Questions about the array below. Indices start at 1.
1) The entry directly above the smallest entry?
2) The entry at row 3, column 1?
3) The entry directly above 841?
4) The entry in the top-left corner?
5) The entry at row 1, column 3?
6) The top entry of the column that holds the smallest entry?
7) The entry in the bottom-right corner?
8) The entry in row 1 and column 2?
[[693 311 186 577 412 582 304 832 552 133 441 160 547 400 321 559]
 [637 660 758 754 163 648 154 687 877 729 863 130 135 608 309 130]
 [555 872 358 770 430 699 134 857 139 806 776 190 663 585 618 673]
 [754 730 746 465 284 563 421 661 447 804 140 515 735 889 577 365]
 [292 754 515 488 392 167 243 351 140 490 347 217 418 666 784 734]
 [185 566 654 738 481 803 444 426 583 735 809 599 302 637 182 517]
 [253 561 686 173 453 716 362 335 497 889 417 142 102 143 796 621]
 [296 850 633 189 307 436 400 253 199 457 144 766 312 605 516 277]
 [808 408 770 536 229 427 564 887 551 598 790 725 217 583 841 183]]
1) 302
2) 555
3) 516
4) 693
5) 186
6) 547
7) 183
8) 311

array([[  6,  -7, -29, -26,  -1, -39, -21, -26, -31],
       [-10,  -9,  24,  11, -10,  13, -33,  30,  -5],
       [  5, -41,  21,  28, -44,  32,   5, -35,   5],
       [ 14, -45, -41, -15,   0,  24,  15,  -5,  -3],
       [-23, -33,  25,  -7,  12,  15,  13, -31,  -1],
       [ 30, -34,  -6,  18, -35,   2, -25, -46,  24],
       [-26,  30,  21,   3, -33,  32, -33, -42,  20],
       [-29, -24,  33, -34, -22,  13, -14, -39,  -7],
       [-36,  19, -33,   5,  -3,  17,  25,  -4,  20],
       [ 26, -43,  27,  20, -19, -19,  -7,   4, -31],
       [ 14, -33,   0,  16,  26, -32, -12, -10, -26],
       [-32, -39,  14,  -6, -20,  32, -35,  17, -10]])
Rows and columns are numbered from 1.
What is the entry in row 1 and column 3? -29
The entry in the bottom-left corner -> -32
The bottom entry of the column that holds the smallest entry: 17
What is the entry at row 3, column 1? 5
The entry in row 1 and column 2: -7
The entry in the top-left corner: 6
What is the bottom-right entry? -10
What is the entry just right of -9? 24
The entry directly above -45 is -41
What is the entry just right of the largest entry? -34
What is the entry directly below the largest entry? -33
What is the entry directly above -42? -46
What is the entry at row 3, column 3? 21
What is the entry just left of 33? -24
The entry just right of 3: -33
What is the maximum? 33

m = -.17	-.32	-.36	.10	-.37	-.57	.14	.14	-.11	-.10
Read off the entry just left of -.32.
A: -.17
The entry just left of -.11 -> .14

Read these off the row that follows.
1) Find the third entry from the left.
2) Find the entry just right of -.60.
-.54	.37	-.39	.00	-.60	.23
1) -.39
2) .23

a =
[[ .22  .20 -.15 -.01  .13 -.25  .17  .18 -.50  .03 -.11  .13 -.19 -.17]
 [ .31  .16 -.06 -.18 -.29 -.42 -.15  .55 -.47  .04 -.21  .21  .08 -.33]
 [ .24  .22 -.15 -.07  .13 -.24  .15  .17 -.49  .08 -.13  .08 -.20 -.16]
 [ .32  .13 -.10 -.20 -.29 -.44 -.14  .51 -.51  .03 -.19  .22  .08 -.35]
 [ .22  .19 -.16 -.05  .12 -.18  .18  .19 -.48  .06 -.12  .08 -.22 -.19]
 [ .20  .23 -.13 -.02  .12 -.20  .14  .19 -.49  .04 -.13  .07 -.19 -.20]]
Rows and columns are numbered from 1.
The entry just right of -.24? .15
The entry at row 1, column 2? .20
The entry directly above the smallest entry? -.49
The entry in the bottom-right corner? -.20
The entry in the top-right corner -> -.17
The top entry of the column that holds the smallest entry: -.50
The bottom-left entry? .20
The entry at row 2, column 1 is .31
The top entry of the column that holds the largest entry? .18
The entry at row 3, column 1? .24
The entry in row 1 and column 1? .22
The entry at row 2, column 2? .16
The entry in row 2 and column 3? -.06
The entry just right of -.42 -> -.15
The entry just right of the largest entry? -.47
The entry directly below .55? .17
The entry at row 3, column 3: -.15
The entry just left of the smallest entry: .51
The entry directly below the smallest entry is -.48
The entry directly above -.07 is -.18
The entry directly above -.21? -.11
The entry at row 1, column 3? -.15
The entry just right of .07? -.19
